In the data rows, 128 means zero.
Here are some points:
135 123 124 104 68 117 130 138 138 104 104 110
171 110 88 122 103 111 115 103 136 102 154 123
184 134 147 106 96 130 92 73 113 38 162 64
174 176 163 149 120 141 99 47 106 94 159 111
144 186 135 128 113 124 113 51 148 107 180 97
168 170 119 132 163 151 121 77 116 85 154 125
127 107 140 139 143 121 133 160 101 114 120 121
193 97 141 139 94 104 164 65 121 69 162 62
196 80 135 159 34 85 135 39 178 139 166 114
94 154 143 130 160 146 142 134 115 146 151 148
107 178 140 106 166 144 100 79 112 90 133 123
173 102 110 143 107 89 153 104 157 108 127 146
128 114 122 125 119 115 134 199 135 129 117 141
104 82 163 150 117 88 184 136 149 131 94 166
134 204 163 117 187 124 81 97 54 118 190 84
173 186 116 135 94 129 141 47 111 81 203 84
121 182 109 101 179 167 114 124 90 160 204 158
160 159 117 120 119 162 105 73 102 80 188 59
Then 15 other points, each followed by its number:
119 86 119 132 86 122 111 127 153 190 133 170 0
170 109 129 144 58 124 133 103 134 92 137 67 1
159 155 102 130 85 136 145 138 129 110 138 116 2
209 170 136 127 86 134 145 21 131 68 155 45 3
96 221 139 103 215 178 105 113 86 178 162 142 4
170 0 101 129 78 105 159 106 176 97 128 116 5
126 214 107 118 136 138 62 116 126 178 191 136 6
69 154 111 137 163 151 140 178 115 201 129 185 7
111 127 121 137 175 142 115 139 123 123 119 109 8
151 232 103 125 172 144 118 59 88 121 206 142 9
49 168 152 124 176 176 139 193 90 165 121 189 10
103 108 137 135 154 106 105 110 136 154 106 152 11
96 195 125 98 125 115 116 187 95 118 114 124 12
33 141 136 116 225 146 126 204 96 161 53 192 13
205 188 123 130 96 153 121 34 136 41 192 67 14
Which two of these numbered points are nearest to each point below, ignoring the 2 directions in which the first points spread most? Their numbers follow each, nearest first.
77 148 127 107 154 161 84 192 118 194 130 145 > 0 1
169 61 130 157 97 94 185 123 166 161 113 137 > 4 7
131 142 131 125 103 105 134 107 230 158 147 145 > 6 4
107 127 147 117 174 126 148 166 99 132 119 144 > 3 8
130 150 151 139 124 144 147 122 122 146 177 124 > 10 7
174 183 120 150 124 149 125 47 117 48 201 91 > 14 10
168 83 144 141 48 102 149 113 132 89 149 86 > 1 10
170 149 138 109 119 112 109 95 157 118 179 103 > 4 14
